500 stands for zero in the data rows.
Here are some numbered points:
[503. 451. 573. 491. 426. 405. 557. 416. 589. 445. 612. 656. 488. 596. 424. 481. 538. 375. 397.
 327. 431. 346. 665. 417. 479. 601.] 0
[462. 603. 564. 517. 376. 499. 641. 503. 263. 361. 257. 579. 667. 556. 380. 326. 587. 117. 392.
 563. 414. 760. 724. 174. 569. 457.] 1
[526. 666. 350. 425. 537. 639. 590. 640. 487. 403. 468. 581. 423. 533. 351. 482. 443. 533. 618.
 752. 372. 579. 369. 612. 603. 443.] 2
[610. 474. 168. 444. 614. 681. 455. 283. 445. 376. 346. 329. 742. 410. 672. 799. 389. 716. 659.
 144. 833. 564. 592. 545. 693. 321.] 3
[384. 413. 443. 441. 469. 369. 465. 505. 699. 519. 618. 727. 417. 576. 497. 786. 445. 497. 519.
 465. 493. 340. 453. 538. 546. 377.] 4
[486. 622. 460. 472. 513. 489. 453. 592. 497. 606. 514. 686. 492. 512. 456. 517. 549. 544. 486.
 512. 380. 370. 536. 738. 550. 600.] 5
[696. 702. 287. 375. 534. 490. 465. 711. 648. 402. 531. 583. 483. 582. 324. 242. 559. 625. 771.
 545. 375. 517. 382. 662. 414. 554.] 6
[546. 487. 352. 383. 685. 662. 474. 552. 408. 413. 420. 422. 544. 352. 352. 548. 437. 450. 521.
 445. 537. 433. 487. 549. 464. 450.] 7
[170. 314. 696. 500. 839. 594. 630. 509. 141. 430. 772. 374. 220. 266. 331. 419. 320. 395. 251.
 665. 526. 122. 549. 585.  23. 400.] 8
[406. 420. 746. 625. 391. 484. 543. 644. 345. 649. 529. 522. 427. 463. 401. 553. 592. 238. 213.
 775. 263. 568. 283. 301. 590. 391.] 9
[545. 511. 386. 516. 591. 604. 618. 327. 436. 368. 553. 349. 518. 402. 501. 604. 431. 568. 707.
 522. 577. 540. 500. 488. 571. 411.] 10
[410. 653. 479. 500. 541. 580. 288. 614. 514. 625. 432. 309. 472. 505. 545. 484. 380. 634. 362.
 578. 698. 533. 301. 411. 561. 377.] 11
[496. 493. 567. 460. 424. 490. 500. 406. 507. 531. 608. 390. 506. 499. 460. 667. 701. 401. 714.
 410. 390. 512. 515. 427. 607. 381.] 12
[422. 378. 443. 428. 487. 395. 470. 507. 714. 511. 582. 638. 462. 594. 473. 779. 458. 488. 516.
 495. 510. 398. 457. 515. 553. 395.] 13
[419. 664. 608. 562. 519. 253. 400. 436. 531. 641. 551. 449. 479. 547. 425. 263. 645. 463. 480.
 592. 566. 492. 441. 353. 460. 607.] 14
[542. 512. 503. 513. 599. 718. 592. 575. 412. 446. 500. 456. 479. 407. 553. 309. 310. 641. 417.
 529. 434. 494. 439. 467. 337. 583.] 15
Which two points above are nearest to each new point by angle? Their numbers follow each, nearest first.
[558. 587. 483. 652. 546. 692. 549. 558. 395. 419. 481. 552. 550. 332. 681. 358. 382. 796. 404.
 515. 422. 485. 460. 722. 453. 610.] -> 15 5
[560. 200. 475. 440. 413. 305. 477. 402. 617. 609. 340. 331. 541. 541. 687. 716. 535. 489. 488.
 318. 708. 682. 526. 614. 626. 420.] -> 3 13
[464. 617. 536. 569. 552. 766. 467. 576. 412. 389. 584. 636. 476. 426. 492. 319. 321. 644. 442.
 502. 358. 375. 551. 405. 261. 667.] -> 15 8
[329. 409. 479. 444. 710. 396. 590. 486. 464. 589. 671. 368. 365. 496. 470. 642. 421. 607. 303.
 530. 671. 338. 440. 651. 496. 385.] -> 8 4
[363. 366. 702. 520. 431. 435. 532. 633. 425. 651. 498. 521. 428. 468. 437. 595. 566. 285. 248.
 704. 350. 494. 332. 392. 538. 400.] -> 9 8
[456. 694. 424. 476. 559. 606. 243. 662. 568. 631. 422. 217. 458. 542. 501. 474. 346. 654. 340.
 596. 761. 579. 208. 383. 606. 323.] -> 11 3
[685. 719. 291. 514. 558. 516. 404. 536. 561. 467. 489. 638. 531. 385. 551. 167. 495. 821. 683.
 237. 449. 464. 418. 563. 358. 820.] -> 6 15
[559. 577. 448. 600. 586. 687. 522. 570. 407. 441. 473. 498. 529. 338. 613. 373. 396. 716. 400.
 470. 471. 502. 416. 634. 483. 562.] -> 15 7
[668. 471. 347. 374. 455. 502. 582. 488. 522. 505. 408. 338. 609. 559. 561. 585. 412. 518. 641.
 407. 659. 585. 609. 386. 568. 471.] -> 3 10
